In the rows, 128 means zero.
Each path below is one point turned by a fixed rotation once a step. After each direction that follows a path, write how fast that rotation turns it, in degrees a step (0 if it stays still).
Each turn is a multiple of 5 degrees from 10 to 175, or 0.
Each row of a path follows its step; steps can be skipped.

step 4: [132 122 122 118 138 115 115 134 122 127 124 136 137 124 119 125 131 122
 132 131 124 120 123 113 126 120 125 138 122 129 144 130 114 130 116 131
 140 126 138 119 129 130 154 125 134 129 131 136 124 129 137 136 125 138
 132 132 110 140 130 119 123 127 129 135]
step 7: [131 141 119 141 142 118 132 126 129 126 128 131 136 126 123 120 124 137
 126 118 121 128 120 136 114 133 139 125 129 115 122 137 118 136 122 140
 121 126 139 132 138 126 136 117 115 126 136 125 117 138 127 133 121 127
 132 133 117 139 119 141 134 115 126 135]
step 8: [108 116 123 119 117 127 126 116 129 110 121 132 128 121 123 133 122 126
 131 131 141 131 132 135 136 115 122 123 112 129 121 121 120 118 137 131
 129 129 129 109 127 124 127 123 123 119 118 124 131 133 123 126 115 133
 113 121 136 126 120 136 132 125 121 120]
step 14: [133 138 115 134 128 128 103 135 120 133 134 128 135 129 145 130 136 127
 129 133 139 128 133 131 115 139 128 126 117 135 129 135 119 125 133 136
 151 133 131 126 132 127 121 131 134 127 121 137 124 137 129 130 120 131
 123 128 117 117 130 140 142 123 131 120]
step 17: [116 139 117 117 128 132 129 121 145 121 134 138 136 133 131 131 131 125
 119 125 127 126 132 132 123 137 130 113 133 136 133 130 125 135 128 122
 127 119 118 116 116 119 121 120 130 137 138 129 116 126 145 118 112 133
 123 124 129 122 129 136 145 120 124 128]
step 19: [138 122 136 130 121 147 141 108 143 124 130 119 130 134 117 141 138 133
 131 125 125 124 120 119 135 109 129 123 135 124 125 131 120 137 131 141
 121 126 130 125 130 124 132 125 130 134 128 133 136 134 132 115 130 127
 123 129 136 131 129 113 114 130 137 122]
step 28: [139 116 150 133 122 141 135 123 132 117 124 117 134 121 137 126 133 130
 122 133 114 135 124 137 126 136 126 129 135 117 130 130 130 128 115 110
 118 125 120 127 124 127 119 139 131 130 125 130 129 125 129 111 132 128
 132 120 143 125 134 138 124 115 133 137]
step 29: [131 136 131 131 136 119 129 127 124 121 115 120 125 141 133 135 118 117
 128 121 123 122 129 105 134 122 141 136 129 120 118 141 131 124 131 135
 128 124 114 126 143 127 142 133 139 139 131 134 120 129 135 132 140 123
 124 132 118 131 110 127 127 122 125 125]
[129 125 127 132 128 127 127 129 126 127 128 129 128 130 127 126 123 126
 129 127 128 127 127 129 129 124 129 124 128 124 126 127 128 123 128 126
 125 128 128 128 128 129 129 131 128 127 131 125 129 128 129 130 131 127
 130 129 129 130 124 129 134 132 131 128]
135
[125 128 126 125 129 128 130 126 124 127 130 129 128 128 130 130 125 132
 131 127 129 130 129 127 124 131 127 125 127 127 126 130 133 128 130 127
 126 127 132 128 131 129 127 125 127 126 127 131 126 130 125 132 128 128
 124 129 128 129 128 131 131 128 128 129]
45
[126 130 127 127 126 132 129 130 130 126 127 126 127 129 126 127 125 126
 124 124 127 125 126 131 127 126 131 127 128 125 131 129 129 126 130 128
 128 125 130 125 128 129 124 125 127 130 124 124 127 131 129 125 129 127
 126 125 129 129 128 129 126 128 127 130]
40
[129 133 128 127 127 129 128 128 127 130 129 124 126 126 131 125 129 126
 126 125 128 131 128 128 127 130 129 129 132 127 126 130 127 127 131 132
 127 128 126 126 129 127 128 129 128 127 131 129 130 126 129 128 131 133
 126 124 123 126 129 127 132 129 129 128]
95
[127 131 127 130 131 127 129 129 127 127 126 133 128 129 130 129 127 127
 125 131 129 124 128 127 122 129 129 128 126 128 130 129 127 128 129 129
 128 127 129 124 129 122 130 129 129 124 130 128 127 127 132 126 128 128
 126 129 128 130 127 127 127 128 130 124]
115

step 17: [118 127 129 128 137 131 116 137 130 128 131 115 106 139 135 116 131 138
 119 136 135 133 129 134 124 134 131 135 143 123 132 130 108 132 129 127
 119 135 140 123 122 126 125 123 130 126 129 132 119 143 127 121 123 134
 129 114 120 130 137 130 128 132 125 133]
step 20: [111 134 119 128 133 118 122 123 126 126 131 130 134 126 128 120 130 127
 126 123 124 131 114 130 124 136 121 132 141 126 142 136 117 132 130 131
 140 114 137 119 122 139 130 124 119 129 114 126 138 140 132 134 131 114
 131 129 133 122 128 125 149 133 116 124]
step 21: [123 114 130 130 131 128 125 135 131 115 125 130 126 135 147 134 140 132
 109 127 132 131 123 127 131 109 116 133 145 127 121 140 123 132 127 131
 127 121 132 127 133 129 133 125 127 131 123 133 124 139 121 138 142 115
 118 130 120 130 128 130 126 114 131 129]
step 22: [123 125 129 128 130 122 123 139 112 133 133 126 124 127 126 146 128 140
 123 125 128 126 107 118 128 131 119 141 131 137 126 125 129 121 132 122
 114 135 124 129 130 131 114 128 126 121 122 125 128 133 130 148 142 131
 118 113 121 130 132 127 118 137 122 130]
step 27: [122 117 120 119 133 117 135 131 126 126 125 138 129 135 127 130 127 130
 125 122 118 131 135 127 107 133 119 136 146 140 133 136 117 125 121 132
 125 131 131 122 129 130 133 130 128 115 119 132 134 125 125 130 143 117
 120 134 131 133 118 121 143 135 122 118]
step 29: [124 144 120 128 127 128 123 124 124 133 134 136 125 127 121 136 144 132
 132 127 142 127 122 118 129 125 143 141 136 132 123 130 123 127 129 123
 124 131 133 123 133 117 121 111 128 120 122 128 128 143 132 140 146 116
 131 113 124 126 133 142 120 132 127 125]
step 34: [118 119 126 127 135 113 132 138 121 123 111 129 126 139 132 122 139 132
 131 119 130 125 126 114 114 131 125 126 138 131 135 128 121 139 127 123
 112 126 129 139 124 136 123 126 124 131 115 120 126 138 124 130 143 116
 129 134 122 125 110 129 131 117 124 126]
step 37: [121 126 123 114 139 126 129 134 139 127 134 120 125 133 138 121 110 138
 120 138 144 124 117 113 119 117 141 127 131 131 124 140 129 125 134 122
 120 121 129 125 120 127 131 122 126 131 118 134 116 140 137 134 127 131
 120 128 139 120 129 126 127 122 131 119]
[128 128 125 126 126 130 128 127 129 130 132 125 129 132 127 126 124 132
 130 127 127 130 130 129 127 129 130 125 128 124 126 128 129 127 128 127
 125 127 127 128 131 127 128 127 128 127 129 128 124 132 131 126 130 130
 131 127 126 128 133 129 125 129 127 128]
55
[127 131 127 129 129 128 127 128 125 130 125 129 127 126 126 131 128 129
 130 128 125 130 123 128 128 131 130 131 127 131 130 127 130 128 127 125
 130 128 130 128 129 126 132 128 127 125 128 129 127 127 130 126 130 128
 129 129 124 126 128 129 130 130 121 126]
160
[125 128 130 128 128 126 127 131 126 125 128 125 127 127 131 126 126 130
 126 128 129 128 126 128 129 129 127 128 130 125 129 125 131 131 128 130
 129 124 126 123 129 126 130 127 130 128 126 127 127 128 132 132 125 131
 130 131 126 128 123 128 126 130 127 130]
20
[128 127 128 128 130 129 126 130 130 130 125 127 127 126 126 126 132 130
 131 128 122 131 126 130 128 126 131 127 127 127 128 127 126 132 128 127
 128 129 129 127 129 128 125 129 130 128 130 131 129 133 127 132 128 128
 126 127 127 124 125 126 125 124 128 130]
85
[132 130 128 129 127 127 131 131 128 129 128 127 126 128 127 127 132 127
 130 129 127 127 131 129 128 132 134 130 132 127 126 127 130 127 127 133
 129 130 128 129 127 127 131 128 131 130 126 131 127 129 129 131 130 129
 129 129 127 129 130 128 132 131 131 129]
25
[125 128 126 126 130 129 127 130 132 129 129 130 126 125 130 128 131 129
 124 128 126 130 132 130 130 128 129 125 131 126 128 126 129 128 128 127
 128 127 126 125 126 126 128 132 127 127 127 128 127 128 125 127 129 127
 131 126 131 133 127 127 128 128 124 123]
115
[126 128 129 129 128 128 127 129 128 131 130 132 128 130 128 127 127 124
 130 128 124 127 126 124 124 130 131 127 124 128 131 130 131 132 127 127
 123 127 127 125 129 129 127 129 128 127 124 129 124 126 127 131 125 127
 127 129 130 129 130 129 129 128 130 127]
100

step 0: [103 142 138 142 117 110 118 121 123 129 112 131 121 124 131 136 129 127
 133 131 123 125 124 126 132 125 126 124 143 120 121 125 107 120 125 112
 130 126 125 134 136 126 123 129 133 138 134 131 134 132 119 130 120 129
 123 136 115 137 136 139 139 138 116 128]
step 5: [118 119 133 134 123 126 137 133 129 123 121 131 102 128 120 111 139 124
 115 143 129 129 136 145 128 119 124 125 131 118 136 110 129 122 127 113
 132 131 119 140 115 129 123 127 145 130 121 127 128 131 133 119 135 131
 119 127 123 129 139 118 131 138 137 134]
step 9: [131 124 120 129 134 121 131 128 129 132 115 136 115 138 139 139 145 137
 132 113 129 124 136 128 114 133 130 127 129 138 143 124 128 142 133 124
 123 128 131 127 120 137 120 136 130 148 140 124 139 117 138 129 124 132
 122 136 140 114 145 132 126 136 127 147]
step 12: [134 149 131 132 112 137 116 111 131 130 120 129 120 127 120 116 107 139
 124 127 125 118 123 131 137 128 127 127 133 140 138 133 127 135 124 126
 129 122 112 122 129 139 138 128 133 110 121 124 132 135 128 132 127 118
 134 138 128 131 119 132 140 117 112 135]
step 23: [122 129 132 140 119 126 129 127 137 134 137 130 142 125 153 120 125 126
 137 136 112 136 128 121 122 128 119 114 140 140 128 129 129 120 137 121
 118 132 137 120 137 126 115 129 149 130 120 139 108 128 135 135 130 132
 118 130 122 123 120 127 126 129 140 133]
step 27: [125 130 122 133 116 124 130 130 130 144 125 118 135 134 124 138 132 109
 130 128 111 134 133 123 119 133 135 130 131 128 121 124 134 134 133 123
 126 110 122 131 141 114 123 112 124 133 124 125 140 112 147 137 135 123
 142 123 133 139 130 129 123 131 147 119]
step 31: [135 123 139 139 133 122 118 122 121 129 118 140 154 120 121 124 138 125
 142 133 123 129 135 129 126 112 131 133 142 127 125 127 118 120 139 126
 139 122 122 137 142 137 127 131 116 135 139 123 121 128 118 138 105 128
 138 126 129 137 122 127 123 129 135 132]
step 35: [129 146 125 140 117 116 128 136 128 134 117 134 130 105 125 128 131 138
 134 122 123 134 136 121 137 124 123 123 131 127 119 126 127 112 126 124
 139 107 123 120 132 123 134 141 132 132 118 146 135 125 113 111 138 137
 124 129 124 136 133 135 135 125 132 125]
[130 129 131 128 129 129 129 130 125 125 129 128 125 126 127 125 126 128
 130 126 131 129 127 126 128 125 128 128 131 129 127 132 132 128 126 130
 130 126 126 123 125 128 128 130 126 126 128 127 129 129 128 126 126 133
 127 129 126 129 127 130 126 126 132 125]
160
[125 130 128 129 128 129 129 132 129 130 128 131 130 129 130 126 128 127
 128 127 130 125 128 125 126 129 127 132 126 128 129 131 124 131 122 125
 127 127 129 129 128 127 130 129 126 132 128 126 131 128 127 127 133 128
 127 126 129 127 129 132 130 129 130 125]
40
[127 129 133 127 125 129 128 128 127 130 127 126 129 124 130 125 127 129
 126 130 128 129 128 132 129 128 130 123 126 127 128 131 130 127 128 126
 129 124 130 127 125 129 128 128 129 129 126 129 126 129 124 131 129 128
 126 133 129 126 130 127 133 131 131 128]
60
